(in the rows, 128 means zero)
Each row of X is roughly a mix of the hidden directions of one of 4 groups; some rows fit no group.
X:
[[152  77 140 113 106 170  88 169 101 146]
 [179 159 127 139 132 172 157 149 100  78]
 [150 170 144 122 105  97 132  76 186 125]
 [143 183 152 120 118 197 112 133 106 104]
 [ 98 134 149 160 172 133 132 186 116 176]
 [ 94 114 126 140 160  75 134 135 149 193]
 [150  77  90 130 112 130  94 164  75 121]
 [ 79 136  92  97 162  91 166 104 155 119]
 [173  95 110 126  96 173 118 125  95  79]
 [131 126 100 127  89 160  82 157 134  67]
 [112 103 134 154 148 145 124 190  82 172]
 [196 174 133 160 133 119 172 136 122 111]
 [175 105 112 128  79 132 133 107 126  63]
 [137 148 143  92 121  80 133  66 137 172]
 [170 176 156 162 100 177 116 143 116 107]
 [143 201 171  95 128 128 134  93 140 111]
 [178 165 146 157 127 162 152 164 100  92]
 [119 142 160 143 169 192 164 141  95 144]
 [ 84 136 154 149 142 173  91 171 120 167]
 [107 129 179 158  93 140 129 155 188 152]
 [163 172 106 155 120 162 114 139  87  78]
 [177 113 103 116 102 164 118 124 102  64]
 [116 162 133 115 170  75  74 122 100 146]
 [113 167 116  95 152  83 130  73 159 104]
 [193 153 121 122  96 123 140  71 147 110]
 [ 81 147 166 149 168 124 129 161 124 183]
 [116 191 115 157 170  98 144 118  83 124]
 [142 184 168  89 144 110 121  82 102 144]
 [165 162 127 138 120 181 123 143  81  82]
 [171 196 141 135 154 160 159 143 105 119]
 [ 96 125 116 132 169  88 106 167  92 177]
 [110 125  93  94 116  74 108  98 165  87]
 [148 170 140 155 132 184 133 159  92  88]
 [182 132 173 186 128 112 144 100 138 149]
 [190 116 104 179 123  94 164 125 149 116]
 [ 95 127  80  89 179 115 147 106 103  97]
 [179  96 148 179 132 130 111 130  84 164]
 [178 163 137 115  88 154 123 103 129  71]
 [ 56  98 124  95 157 116 109 130 132 168]
 [160 168 168 146 159 148 182 111  99 138]
 [126 140 153 176 143 175 161 174 142  91]
 [149 176 107  96 112 131 118  72 130  78]
 [122 106 146  94 129  83 137  66 161 162]
 [116 173 182 159 159 132 173 131 145 157]
 [ 84 175 169 135 178 116 137 129 138 167]
 [123 127  71  88 157 109 155  88 112  89]
 [152  95 115 136 137 178 128 156  59 118]
 [177 159 124 118  98 165 117 117  99  70]
 [148  97 194 144 132 130 133 155 137 185]
 [143 166 156 164 125 179 152 157 137  79]
 [159 174 161 136 147 173 172  89 122 134]
 [111  78 148 163 143 120 138 179 128 180]
 [123 163 149 114 152  95 144  93 103 195]
 [187 143  88 117 146 118 148  95  76 141]
 [176 155 132 135 102 179 132 131 108  70]
 [ 96 148 109 101 153 145 104 176  66 131]
 [103 162 157 134 166 104 149 118 115 197]
 [148  84 141  89 117 146  82 133  83 165]
 [101 110 103 112 138  73 145  65 155 139]
 [ 99 155 161 162 150 132 110 160 133 195]
 [138 103  71 103 141  92  94 130  78 109]
 [ 94  57 103 150 154 127 133 173 135 131]
 [ 87  94  83 112 123 156 112 189 118 115]
 [154 185 122 146 120 117 146  73 147  84]
 [181 174 131 154 105 163 122 119 122  76]
 [156 117 131 118  82 148 132  95 191  90]
 [100  71  77 114 106  93 110 161 135 111]
 [ 89 101 101 135 123 101 163 113 197 119]
 [157 131 132 147  97 126 151  82 193  95]
 [ 87  89 106  89 143  72 132  99 142 150]
 [202 160 150 122  97 154 135 100 125 104]
 [100  88 125 135 144 143 115 198  96 162]
 [ 87 109 113  96 155  74 132  88 121 167]
 [171 169 144 144 133 176 148 132  83  91]
 [126  48 108 141 116 141 108 167 118 156]
 [177 128 117 123  75 131 145  84 168  97]
 [129 157 112 108 119  71 139  80 182 127]
 [169 147 115 119 140 154 127 120  45 124]
 [141 167  87 177 123 145 137 138 119  67]
 [103 136 113  57 137 100 134  72 134 133]
 [166 154 102  91 138 156 158 102 112  70]
 [158 148 131 129  84 160 116 129 154  57]
 [115  69 112 121 104 104 122 124 196 108]
 [153 141 114  88 107 170 130  96 112  64]
 [105 173 131 115 143 105 103 119  85 192]
 [147 157 134 111 157 118 140  97  63 176]
 [139 197 172 145 146 152 135 160 105 152]
 [ 84 113 133 126 154  81 131 122 144 197]
 [145 164 134 119  98 142 144  96 185  75]
 [143  71  99 133  96 127  87 172  95 119]
 [ 94  66 113 151 130 126 130 168 178 112]
 [107 128 144 160 152  77 174 104 170 156]
 [ 67  95 144 136 130 110  90 144 141 181]
 [134  83  85 130 141 105 123 139  54 125]
 [169 123 137 202 119 145 132 177 128 120]
 [176 162 140 144  98 180 118 144 126  79]
 [ 61 101 126  92 141 106  99 112 140 170]
 [ 63 139 148 128 160 140 179 135 165 142]
 [ 91  79 124 148 145  76 123 145 149 176]
 [124  82  77 104 117 114  94 140  98  80]
 [109 112 122 172 146 171 132 194 125  98]
 [ 84 114 111  95 165  81 134 104 145 174]
 [170  84  86 123 103 135 102 141  79 101]
 [176 172 136 142 123 183 142 143 105  88]
 [154 162 141 138 112 200 115 146 105  88]
 [ 79 107 125 127 159  84 121 130 148 191]]

Each list below has two rows that fit no group; the rest each fit one group, if only roughly. Name those rows in the order they come.
    q_31: [163 160 173 124 155 121 139  73 120 171]
    q_29: [130  94 102 100 116  61 139  81 152 135]
    q_958: [163 168 112  81 126 134 155  78 123  89]
    q_66: [133 196 175 118 152 100 145  91 127 141]
    q_688: [ 75 146 153 119 158  91 169 133 163 161]
    q_132: [130  69  74 122 139 145 107 158  89 105]
    q_404: [ 70 160 139 116 170 114 168 111 167 139]
    q_762: [ 86  85 127 109 122 101 149 125 195 148]
    q_271: [104 106 105  72 118  97 128  71 162 129]
    q_176: [147 183 175 127 145 177 152 133  94 120]
    q_349: [144 181 172 124 147 118 171  83 124 157]
    q_291: [144 118 142 183 145 152 149 195 105 115]
    q_439: [129 182 158 121  84 133 116 112 183  98]
 => q_31; q_176
    q_338: [169  87 106 143 108 140 105 170  74 147]
    q_916: [175 117 137 172 115 169 105 169  87 123]
    q_908: [169 173 107 135 145 148 158 142  89  76]
    q_185: [153  76  83 106 100 138  98 131 119  80]
    q_696: [183  93 120 149  73 141 101 160 106 133]
    q_330: [128 175 194 145 124 146 141 107 174 141]
    q_802: [137 183 156 158 159 165 150 151  83 134]
    q_611: [143 107 127 107 155  86 146  88  94 187]
    q_864: [135 173 157 140 144 189 125 172  95 122]
    q_614: [121 135 161 163 168  98 144 149  94 186]
    q_972: [139  75 108 126 138 110  92 167  79 163]
    q_281: [193 147 111 110 110 129 128  70 118  93]
 => q_908; q_972
    q_906: [127 105 115 141 137 155  99 185  65 146]
    q_307: [188 136 128 159 105 156 148 146 114  71]
    q_77: [126 169 158 131 166  78 149  89 113 165]
    q_290: [172 173 139 128 119 179 139 135  99  79]
    q_467: [147  66  95 134  86 161 130 162 113 104]
    q_68: [129 104  87 106  94  92 145 100 179  93]
    q_159: [ 97  78 141 132 153  91 140 136 129 193]
    q_764: [ 85 117 121 126 164  98 123 134 100 199]
    q_698: [156  97 119 115  87 179 103 150 116  77]
    q_344: [108 102  88  88 127  71 143  93 152 101]
    q_815: [130  69 104  95 138  80 131  93 127 165]
    q_539: [129  71 114 115 158  84 153 102 119 177]
    q_850: [ 82 155 139 140 167 112 127 148 105 194]
    q_770: [ 98 144  83  90 170  75 122 104 117 114]
 => q_698; q_344
    q_37: [ 97  86  81 115 164 134 152 160  82 130]
    q_420: [101 192 101 100 146 100 139  89 120  96]
    q_849: [191 100 127 148  72 140  95 144 109 128]
    q_853: [158 171 194 134 138 108 145  90 138 155]
    q_244: [ 91 108 106  97 153  61 127  91 131 150]
    q_391: [186 116 129 178  76 120 129 122 146  96]
    q_888: [108 184 159 166 162 138 110 168 106 151]
    q_805: [178 102 152 156  76 177 115 145 121 124]
    q_53: [101 170 188 142 128 118 125 122 182 156]
    q_75: [150 112 104  76 117 130  83  82  85 126]
 => q_244; q_888
    q_820: [180 140 140 174 102 164 127 163 107  90]
    q_108: [149 205 146  89 125 147 139  97 111 115]
    q_440: [112 102  95  83 143  73 148  82 144 134]
    q_504: [ 87 160 155 157 169 124 144 154 115 183]
    q_321: [ 84 100 139 133 134  78 113 127 154 190]
    q_524: [129 106 142 169 125 160 131 210 130 133]
    q_168: [ 72 153 152 164 151 129 127 176 153 159]
    q_48: [ 68  84 101 122 151  90 147 139 146 161]
    q_104: [118  58  78 123 147 127 111 153  91 134]
    q_768: [ 69  98  95  99 119  87  92 104 142 130]
    q_55: [ 72  90 114 137 151 119 166 123 175 159]
    q_69: [183 120 123 146  89 179  97 146 111  96]
    q_523: [ 65 116  86  94 164  95 137 126 132 103]
    q_899: [166 113 125 137 139 158 102 153  51 142]
 => q_768; q_55
    q_535: [106 162 157  98 151  81 152  78 149 149]
    q_2: [149  93  61  98 105  92 125 109 121  98]
    q_870: [ 98 162 196 155 147 145 132 137 155 163]
    q_816: [ 91  93 139 146 145  97 102 171 144 183]
    q_553: [181 133  90 104 105 113 125  80 128  81]
    q_637: [157 111 115 155 104 184 108 182 110 100]
    q_151: [ 72 151 131 106 160  81 162 108 156 148]
    q_4: [138 178 158 118 166 123 157  70 113 153]
    q_942: [121  46  88 107 135  96 123 120 128 141]
    q_246: [167 104 140 145  69 171 119 132 148  87]
 => q_816; q_4
    q_693: [ 89 157 121 104 145  80 145  92 182 124]
    q_900: [ 98 171 125 106 156  78 143  87 169 134]
    q_952: [174 159 194 147 119 128 148 101 160 137]
    q_278: [ 75  83 147 145 129 111 123 170 155 171]
    q_684: [137 137 127 100  89 187 113 163 149  80]
    q_996: [114 172 160 119 135 146 148  77 174  91]
    q_644: [153  86  89 109  88 140  91 131 129  76]
    q_115: [ 89 144 161 146 142 125 161 123 202 142]
    q_618: [181  96 108  88 106 113 132  73 116 106]
    q_868: [132 124 141 133 108 110 160  80 203 113]
    q_739: [ 80 115 146 164 173 128 152 170 137 167]
 => q_278; q_115
    q_685: [103 146  94  91 153  73 144  85 155 115]
    q_689: [123 104  74 100 117 129  76 135  74 126]
    q_412: [ 99 146 110 115 144  83 148 107 194  97]
    q_495: [ 85 133 113 107 121  83 143 105 195 113]
    q_738: [163 112 105 109  70 113 118 101 166  83]
    q_965: [146  97 109 160 113 177 106 186 100 113]
    q_588: [ 78 117 132 120 135  79 115 123 160 189]
    q_175: [ 95  85 129 160 141 102 134 167 169 174]
    q_660: [189 112  95 112  98 138 113  97 102  83]
    q_625: [ 76  83  96  90 143  89 127 113 131 158]
    q_205: [ 67 120 133  86 136  95 103 105 138 175]
 => q_412; q_175
    q_395: [184 134 128  96  89 126 131  73 135  91]
    q_666: [ 94 133 102 126 177  87 142 152 103 181]
    q_54: [ 95  69 125 170 122 135  90 169 139 148]
    q_7: [171 151 120 150 124 158  92 143  63 107]
    q_621: [138 183  98 114 125 157 108 130  88  73]
    q_87: [101 120  66  91 159  79 130 113 115 109]
    q_282: [117  74  96 120 118 175 140 161 101  86]
    q_635: [137  79  90 113  91 151 143 122 138  67]
    q_686: [ 80 146 151 139 162  93 110 160 132 183]
    q_781: [ 62 153 173 130 167 147 148 136 156 134]
    q_265: [150 151 130 135  88 179 144 117 162  70]
    q_703: [142 155 106  66 143 108 164  81 114 103]
    q_954: [ 89  61 110  77 123 133 145 125 160 129]
 => q_265; q_954
    q_587: [104  97 148 137 163  84 138 129 113 196]
    q_38: [184  98 123 139  81 154  91 134  98  99]
    q_798: [169  85  79 134  97 143 125 153 106  84]
    q_222: [ 65 101  97  92 146  89 140 107 148 147]
    q_547: [100  72 112 129 167 105 137 144 108 183]
    q_713: [105 174 194 147 153 151 142 126 148 160]
    q_372: [105 137 176 163 138 146 130 176 131 185]
    q_834: [105 165 189 160 145 153 147 140 151 167]
    q_732: [124 162 137 125 119 108 165  81 191  98]
    q_832: [ 99 144 175 146 157 125 126 137 147 200]
 => q_798; q_832
    q_449: [101 165 128 102 134  97 140  83 188 103]
    q_339: [106  86 111 132 155  63 143 131 147 173]
    q_846: [ 97  94 112 100 122  73 108 105 160 172]
    q_416: [129 142 126 127 120 208 125 170 108  91]
    q_636: [135 141 160 163 110 192 126 180 114 110]
    q_136: [155 156 131 185 113 164 144 162 145  82]
    q_556: [146 149 148 167 115 196 112 166 112 100]
    q_746: [113 120 161 137 150  76 161  96 160 177]
    q_487: [100 149 135 136 183 113 147 143  98 191]
    q_230: [101  81 102  77 134  96 111  89 120 159]
 => q_416; q_636
